(in the rows, 128 means zero)
Each path below is one point turned by a fixed rotation once a step. After each direction that follows a path, write how fast that rotation turns it, in deg/step (0 if it stays still).
Each turn is a multiple of 5 degrees from 10 to 175, or 0.
Each row of a path follows its step; steps can be skipped.
Path 1:
step 1: [135 134 130 131 135 136 125 124 139 126 124 122 129 119 135 121 129 127
 142 117 107 131 122 119 129 139 139 129 138 121 125 130 124 131 132 131
 124 121 135 126 131 129 132 124 130 129 129 126 135 136 119 131 138 121
 133 127 133 137]
step 3: [126 138 135 138 118 132 127 131 125 125 134 122 136 132 131 128 122 130
 118 131 128 130 127 142 133 129 131 125 119 126 126 121 122 133 121 127
 135 123 132 128 134 138 116 110 130 114 128 133 123 121 137 125 139 126
 119 117 129 127]
step 4: [120 132 135 124 125 117 124 120 127 128 137 125 127 127 124 133 123 133
 130 120 142 126 127 133 123 114 124 126 120 124 140 134 124 140 122 110
 115 135 132 125 131 130 131 119 126 124 131 122 126 119 128 135 131 134
 135 130 125 137]
step 6: [129 137 117 122 126 132 136 127 130 130 133 130 127 119 124 130 124 126
 136 119 132 115 129 122 126 128 135 136 120 123 130 126 138 124 136 127
 127 133 128 126 115 128 131 135 134 130 131 132 126 126 123 120 114 125
 114 128 144 114]
step 7: [132 132 110 125 131 132 123 127 127 132 110 131 122 138 120 133 129 129
 120 135 132 125 135 123 128 125 139 132 127 139 125 128 126 123 126 128
 131 122 124 135 117 128 133 134 123 121 137 131 136 132 120 127 121 137
 139 135 125 118]
step 8: [127 123 119 137 135 122 137 122 132 127 115 126 122 139 125 123 114 126
 118 137 119 129 133 133 124 138 125 120 139 119 135 133 124 125 122 139
 139 124 128 115 129 117 130 130 125 130 129 137 122 129 126 130 128 121
 126 130 128 128]
step 9: [135 113 130 124 136 124 128 127 127 118 121 134 113 127 138 125 137 127
 135 134 133 136 125 126 139 125 112 129 129 124 123 133 135 130 114 131
 129 121 137 126 125 120 136 128 130 126 118 118 119 123 132 128 131 122
 133 123 129 126]
step 11: [121 131 151 123 124 123 125 129 137 135 132 127 129 122 129 118 137 124
 129 115 124 118 140 122 130 134 128 129 128 124 123 128 131 121 128 125
 123 119 130 130 130 133 124 127 121 129 125 128 133 138 118 134 126 124
 118 122 122 145]
step 12: [127 123 137 128 123 135 133 126 132 132 130 128 131 120 125 136 132 127
 131 136 119 127 134 120 123 137 126 123 119 134 122 126 130 140 134 126
 133 126 124 145 133 145 119 116 132 128 131 133 138 123 123 128 141 135
 137 134 133 131]
step 13: [133 138 132 130 119 126 133 139 133 122 141 123 128 124 120 129 114 128
 128 132 135 129 131 127 124 121 135 114 127 141 138 128 118 129 132 130
 131 139 127 127 128 120 121 119 135 131 128 130 136 119 125 129 134 123
 129 114 129 124]
step 14: [141 128 124 124 121 119 128 129 131 131 127 131 130 123 129 127 136 137
 125 118 129 132 117 144 125 112 135 129 128 129 144 109 122 133 125 124
 123 125 122 118 129 129 128 128 133 118 127 127 129 119 123 124 134 131
 133 133 126 121]
Directions:
[126 129 127 126 130 128 129 129 132 128 131 128 130 127 128 131 129 127
 128 128 125 126 126 126 129 128 130 129 126 128 127 132 127 127 129 131
 128 126 129 130 128 131 128 129 128 128 128 129 131 133 126 129 126 127
 127 129 127 126]
70
Path 2:
step 2: [119 126 129 132 132 129 124 122 128 112 142 137 133 116 124 125 122 126
 119 122 132 125 130 132 121 127 135 123 135 120 126 130 124 132 137 136
 122 131 132 131 127 131 133 117 128 132 129 122 114 132 132 129 127 125
 134 136 136 135]
step 3: [125 126 116 126 131 135 125 129 130 135 138 131 130 126 122 135 137 136
 134 131 123 125 130 120 127 130 125 137 136 128 138 126 133 121 135 116
 132 120 121 116 127 123 126 129 122 128 125 127 128 128 123 118 119 122
 119 131 135 115]
step 4: [127 135 124 136 139 122 128 135 134 133 126 129 128 138 136 124 130 133
 117 122 125 113 125 141 127 120 134 121 125 120 127 126 124 126 135 125
 136 127 137 138 129 129 129 129 124 120 123 132 119 134 134 130 138 137
 123 133 128 129]
step 5: [127 136 121 119 130 135 118 123 122 128 119 126 127 123 128 139 119 127
 144 123 131 138 123 128 130 128 127 123 135 118 123 133 133 133 134 123
 129 128 127 118 119 124 118 131 117 126 131 127 132 129 142 135 125 131
 131 128 132 127]
step 7: [124 140 130 124 127 135 122 132 131 137 126 134 124 128 132 130 122 122
 136 132 131 128 120 123 135 134 132 122 126 127 123 131 119 124 118 126
 122 120 118 125 134 121 138 130 135 116 127 133 131 128 135 114 128 130
 115 120 129 129]
step 8: [128 138 121 122 125 121 137 131 139 124 122 129 131 128 126 122 133 119
 129 122 117 120 128 124 131 132 136 132 114 128 118 124 130 138 120 139
 125 131 136 125 117 133 128 125 121 127 137 119 121 126 126 133 129 131
 134 132 131 127]
step 9: [134 129 136 133 129 132 121 123 130 111 132 125 136 123 121 134 125 133
 126 138 135 140 121 129 127 133 128 134 125 125 121 129 133 127 127 130
 136 127 124 121 131 125 142 133 135 122 118 120 128 125 138 127 126 119
 126 134 131 119]
step 10: [113 123 127 126 130 124 118 123 130 126 126 133 130 127 130 127 134 121
 128 119 115 120 131 133 131 126 122 137 131 133 135 121 129 127 129 141
 122 113 136 131 139 133 127 128 134 132 127 119 125 132 123 123 130 135
 120 127 131 118]
step 11: [125 130 121 129 125 124 132 130 125 126 129 129 134 127 129 135 133 137
 129 128 136 133 127 131 133 123 143 122 127 120 136 128 128 137 129 115
 134 117 112 126 135 129 139 124 130 127 142 127 113 125 133 130 131 131
 131 132 134 128]
step 13: [129 128 122 129 138 132 123 126 135 118 125 131 123 130 120 132 127 126
 126 135 131 124 135 134 129 123 129 110 137 121 124 130 128 119 124 121
 128 119 122 131 136 125 124 132 131 128 127 128 126 128 135 136 136 124
 132 122 108 121]
step 14: [125 127 117 121 139 130 125 134 122 138 128 134 128 135 129 120 127 122
 135 117 126 131 124 128 135 127 109 131 125 128 129 138 122 130 123 132
 127 135 122 122 134 139 127 125 128 121 137 127 126 129 130 128 124 125
 135 122 137 133]
Directions:
[128 130 130 127 129 129 131 129 127 126 126 126 127 127 126 128 128 129
 127 128 131 130 127 128 124 129 131 130 128 127 128 131 126 129 130 131
 128 131 130 125 128 127 126 128 127 132 129 128 126 125 129 128 125 130
 130 129 129 127]
110
Path 3:
step 0: [122 123 133 132 119 134 133 137 120 121 127 126 139 133 133 122 116 120
 132 134 115 122 121 137 135 127 128 135 131 142 115 125 123 130 117 128
 131 132 122 127 131 121 137 114 130 122 119 135 123 136 125 125 127 133
 128 128 126 132]
step 1: [118 130 124 126 130 136 121 131 132 136 126 131 126 127 128 132 122 130
 129 129 128 147 129 123 118 136 132 127 128 133 122 122 132 120 132 126
 122 128 134 144 130 131 137 140 123 137 117 131 139 137 121 118 131 119
 133 124 132 117]
step 3: [128 115 116 126 128 140 125 131 114 132 128 126 129 130 127 119 121 122
 130 124 119 123 122 130 137 126 137 127 131 140 118 116 135 127 135 139
 117 127 130 137 135 132 134 126 131 123 122 137 130 136 121 116 127 131
 123 131 127 133]
step 5: [122 130 124 122 113 130 130 120 127 127 126 116 117 136 128 129 124 122
 126 128 114 127 116 123 127 126 133 139 129 143 131 123 124 129 125 122
 130 121 122 125 128 126 134 129 129 120 124 135 133 139 118 125 123 131
 137 125 146 121]
step 6: [129 120 132 127 123 142 119 140 121 128 128 137 139 125 136 136 131 130
 130 126 125 135 123 130 132 129 132 118 133 127 123 123 131 119 127 133
 123 130 134 138 132 122 144 116 135 130 119 134 139 140 124 128 132 128
 127 130 117 132]
step 8: [118 132 122 128 119 127 122 128 119 130 131 125 136 145 132 126 137 124
 119 114 119 122 124 124 128 126 134 129 131 144 127 134 131 123 127 123
 133 126 128 134 137 116 137 123 117 129 122 137 129 137 126 119 132 132
 131 127 133 126]
step 9: [131 120 138 121 126 132 125 132 124 129 130 123 126 119 124 129 122 126
 136 129 129 143 118 136 132 122 130 129 132 128 119 113 128 129 119 133
 119 132 126 134 136 127 144 131 137 121 116 119 130 135 114 128 134 123
 132 123 126 125]
step 10: [125 124 121 133 125 134 130 122 138 133 130 134 122 130 134 135 122 131
 131 131 120 124 125 122 122 133 141 122 110 134 125 121 126 126 124 127
 134 130 121 137 127 123 128 122 124 139 123 147 130 139 125 126 119 140
 139 127 130 123]
step 11: [119 131 120 124 124 129 124 136 131 132 124 119 131 131 127 126 131 127
 116 125 122 129 125 135 131 131 125 137 141 144 125 130 135 122 123 128
 127 125 134 125 130 125 140 120 132 112 114 129 137 138 119 125 125 130
 119 126 119 123]
step 12: [139 125 130 128 118 137 133 132 123 137 134 132 130 130 138 128 129 128
 141 123 127 146 112 128 123 130 129 127 128 131 117 122 125 133 123 129
 123 129 119 144 131 126 139 135 126 136 122 127 122 136 129 119 127 126
 129 130 139 134]
step 14: [118 124 115 116 108 138 123 131 128 132 130 129 130 122 137 123 127 128
 114 124 129 128 124 137 123 122 134 130 126 131 119 118 131 128 128 125
 127 126 130 127 134 126 135 127 121 124 117 125 129 141 120 119 123 123
 131 118 124 136]
Directions:
[124 126 127 125 128 127 125 126 131 131 130 128 128 131 127 128 131 128
 127 128 128 127 127 128 126 128 131 128 129 128 129 131 125 128 129 126
 128 124 130 126 125 128 128 127 125 127 126 125 127 128 128 129 125 128
 128 126 129 128]
120
[129 124 128 128 127 129 128 124 128 126 128 131 125 129 128 129 129 129
 127 130 128 128 129 129 131 129 128 124 125 125 129 125 127 129 129 130
 127 126 128 128 128 127 126 124 128 125 128 128 129 130 126 129 127 128
 127 129 125 129]
100
[130 124 128 130 129 130 128 131 129 130 128 127 129 127 123 131 126 126
 131 129 128 125 127 129 128 127 128 127 128 129 127 126 128 127 130 130
 128 127 129 127 127 126 129 126 128 131 128 126 127 128 129 131 128 130
 131 129 128 132]
110
[130 126 128 131 128 124 130 128 126 128 131 127 128 126 125 130 127 130
 128 128 127 129 127 128 126 128 130 128 125 129 128 129 125 129 126 124
 128 126 126 129 129 126 127 130 129 126 130 130 131 128 132 127 126 128
 127 127 128 128]
135
[127 128 126 127 127 128 124 126 126 128 124 129 131 128 125 128 127 129
 129 129 129 131 128 132 128 128 127 126 129 131 131 131 130 127 129 128
 128 127 127 128 131 130 126 129 128 128 127 130 130 127 127 129 129 128
 130 129 125 131]
140
[127 130 126 129 127 131 124 130 125 126 129 127 126 128 128 127 128 126
 127 129 130 128 126 129 129 128 131 129 129 130 128 127 127 127 128 128
 134 129 129 130 128 125 125 127 130 126 129 128 127 127 128 129 126 125
 124 128 128 129]
130
Path 4:
step 0: [132 123 136 127 131 127 118 126 138 131 110 131 133 122 119 121 131 117
 123 129 124 135 125 123 128 139 125 128 128 131 124 115 131 122 125 125
 130 131 117 132 130 121 126 131 123 131 126 127 124 139 128 122 120 129
 129 134 137 130]
step 1: [138 129 129 131 129 129 128 134 123 124 120 121 128 118 136 133 133 128
 127 125 134 127 134 122 140 136 125 141 124 136 127 124 122 125 123 124
 134 127 138 139 120 130 133 120 119 118 136 133 127 138 126 131 122 124
 128 128 121 134]
step 2: [129 127 121 115 137 135 138 117 121 119 123 136 135 126 133 138 128 139
 129 126 129 131 125 131 130 130 133 134 131 124 132 128 132 121 130 128
 130 134 128 134 122 128 130 138 120 141 133 127 126 125 131 133 124 139
 125 122 118 134]
step 3: [132 121 130 118 137 128 127 125 123 118 114 133 122 131 128 125 119 128
 119 109 134 127 123 133 118 121 127 122 124 121 133 125 125 137 128 137
 139 135 128 125 132 125 127 129 132 125 126 127 123 125 123 123 129 121
 125 129 129 134]
step 4: [126 128 137 124 127 129 121 132 132 122 127 129 125 130 126 142 124 123
 125 124 131 131 131 129 127 125 125 128 135 120 124 132 119 119 116 132
 125 129 128 128 132 124 112 123 138 125 127 141 132 131 139 129 120 117
 135 126 119 127]
step 9: [131 131 130 121 123 131 130 142 134 127 121 121 128 124 123 127 127 130
 120 116 139 126 136 125 128 130 126 126 142 138 130 123 125 129 120 145
 131 128 132 130 129 123 124 123 129 120 132 135 127 126 139 127 125 119
 128 124 131 118]
step 10: [132 133 130 129 127 130 131 121 131 136 127 126 133 129 129 135 135 130
 131 131 133 130 126 126 120 141 128 135 132 129 129 125 118 127 122 142
 115 120 134 123 126 135 121 141 132 132 133 127 130 130 138 127 124 134
 124 130 114 134]
step 11: [128 121 127 127 133 130 128 115 122 138 123 124 127 125 131 117 127 127
 143 128 132 123 128 130 120 141 132 120 122 124 129 124 123 129 125 127
 134 138 138 134 128 127 124 140 126 122 129 132 119 117 126 126 135 125
 132 129 133 136]
step 12: [124 129 123 123 135 134 128 128 137 121 125 132 129 127 120 129 111 122
 137 129 130 133 133 133 136 139 134 132 134 127 122 128 127 136 128 129
 128 139 134 128 118 127 122 121 134 129 127 134 129 135 118 121 131 120
 140 133 126 126]
step 13: [119 124 129 128 130 134 126 137 128 126 126 122 124 120 130 128 122 121
 140 125 129 127 128 130 121 127 125 142 125 132 132 121 129 129 121 131
 123 135 112 130 124 119 130 129 130 124 124 123 141 135 125 132 129 137
 123 117 113 129]
step 14: [120 136 129 128 121 141 136 132 123 127 120 129 139 124 125 117 132 137
 117 115 129 120 128 124 126 130 134 120 136 137 119 125 125 125 117 126
 132 135 121 133 125 126 124 131 124 121 126 132 132 123 131 128 131 135
 122 129 127 127]
Directions:
[130 126 126 130 127 131 125 132 124 130 131 125 129 128 129 128 128 128
 128 128 128 125 127 128 127 127 131 128 128 127 127 128 127 125 126 127
 130 129 130 130 130 125 130 127 129 127 130 131 130 124 128 127 126 127
 130 127 129 129]
145
[124 127 129 130 129 129 128 128 127 131 126 127 127 127 127 128 129 125
 129 129 127 130 126 129 131 129 130 129 126 128 127 130 131 127 128 129
 128 127 126 128 128 127 127 128 124 127 131 128 127 128 125 126 129 128
 132 129 126 127]
60
[128 130 127 127 127 128 126 130 128 126 128 129 130 127 128 130 134 128
 127 130 130 125 128 125 127 129 129 128 129 129 127 127 127 126 128 130
 126 124 124 130 129 129 127 128 126 126 126 128 127 129 127 127 131 128
 128 126 130 130]
80
Path 5:
step 0: [131 127 130 115 131 132 123 126 127 126 131 110 133 133 136 129 128 120
 132 138 139 136 133 136 121 134 117 130 132 129 134 123 130 122 129 136
 137 118 130 137 132 132 127 129 134 125 136 139 135 121 123 132 138 125
 129 125 132 107]
step 1: [123 127 130 121 112 124 135 121 120 133 129 125 129 113 124 127 133 125
 128 141 127 136 131 129 137 123 119 136 122 131 122 139 122 118 139 119
 137 133 134 138 120 137 124 134 135 125 132 129 131 133 129 130 128 137
 136 134 116 129]
step 2: [130 133 119 117 130 128 135 110 137 123 131 131 128 127 124 133 122 125
 129 132 131 127 127 131 132 139 136 135 143 132 119 122 130 114 143 144
 134 122 138 120 129 122 124 131 129 132 132 139 128 129 129 132 124 132
 137 126 134 125]
step 4: [137 129 134 121 137 118 133 126 119 127 122 131 129 116 120 143 117 119
 129 134 134 128 134 135 117 131 122 141 115 138 115 132 130 127 131 138
 131 124 136 127 125 130 126 136 134 124 130 135 126 129 136 135 127 137
 125 130 120 128]
step 5: [134 138 124 126 122 124 135 118 134 128 126 131 138 140 120 130 129 145
 126 135 142 128 123 132 135 127 123 135 125 128 128 134 122 117 138 131
 135 117 119 116 137 127 119 125 132 127 139 129 122 140 130 121 127 128
 128 128 121 134]
step 8: [129 136 138 131 121 116 125 129 129 132 134 120 133 136 130 137 121 143
 132 144 139 127 130 134 115 129 130 130 136 122 119 133 128 116 131 131
 126 122 126 126 131 129 125 127 135 122 124 138 122 124 118 132 138 126
 136 133 123 119]
step 10: [126 133 127 126 138 121 125 122 131 136 127 126 131 135 124 119 119 120
 123 140 137 118 133 141 129 128 131 132 139 131 122 125 129 133 136 137
 130 140 132 124 129 111 137 125 131 123 116 135 121 131 125 133 125 142
 140 135 133 129]
step 11: [123 133 135 131 130 128 133 123 130 121 128 137 124 128 134 126 138 134
 131 145 130 128 140 135 123 129 129 126 131 125 127 132 131 124 118 136
 123 130 107 138 135 120 122 130 145 120 132 128 124 137 126 134 133 134
 118 127 121 119]
step 12: [140 135 135 134 137 112 140 127 116 134 132 132 132 124 123 130 117 123
 122 139 131 118 126 123 135 136 126 137 120 130 126 124 131 127 132 130
 123 129 129 133 129 129 119 123 133 111 124 118 131 127 122 131 137 134
 136 126 131 132]
step 13: [131 133 123 116 120 123 138 127 138 125 121 132 146 134 131 119 127 122
 122 132 130 126 136 135 133 123 124 132 132 130 137 128 127 121 119 140
 139 131 122 124 148 120 129 126 129 116 122 127 123 133 126 117 124 132
 126 126 134 131]
step 14: [130 137 136 130 125 114 131 124 134 131 132 131 122 116 127 112 127 125
 127 134 138 132 127 133 132 135 133 111 124 123 126 131 133 124 122 126
 121 133 134 137 138 114 127 125 128 119 124 134 136 129 135 129 140 130
 128 130 113 126]
Directions:
[128 126 126 127 126 129 127 125 128 125 128 126 127 127 126 132 128 127
 127 126 128 131 128 129 131 127 126 127 126 128 126 128 126 128 132 128
 131 127 130 128 129 129 128 128 126 130 130 130 129 125 130 128 130 130
 127 124 127 126]
20
[130 132 128 125 125 125 128 130 128 129 128 128 127 127 128 132 126 128
 127 128 130 127 127 131 127 127 128 128 129 126 127 125 130 130 128 128
 128 130 129 128 124 126 129 128 126 130 127 124 129 128 129 130 130 126
 130 128 128 126]
170
[127 131 128 128 126 128 127 128 127 128 126 128 128 127 128 129 127 125
 127 131 126 125 131 129 126 124 130 127 127 129 128 132 128 125 127 127
 127 130 129 127 129 128 130 126 126 129 130 131 129 130 129 129 125 129
 127 128 124 127]
115
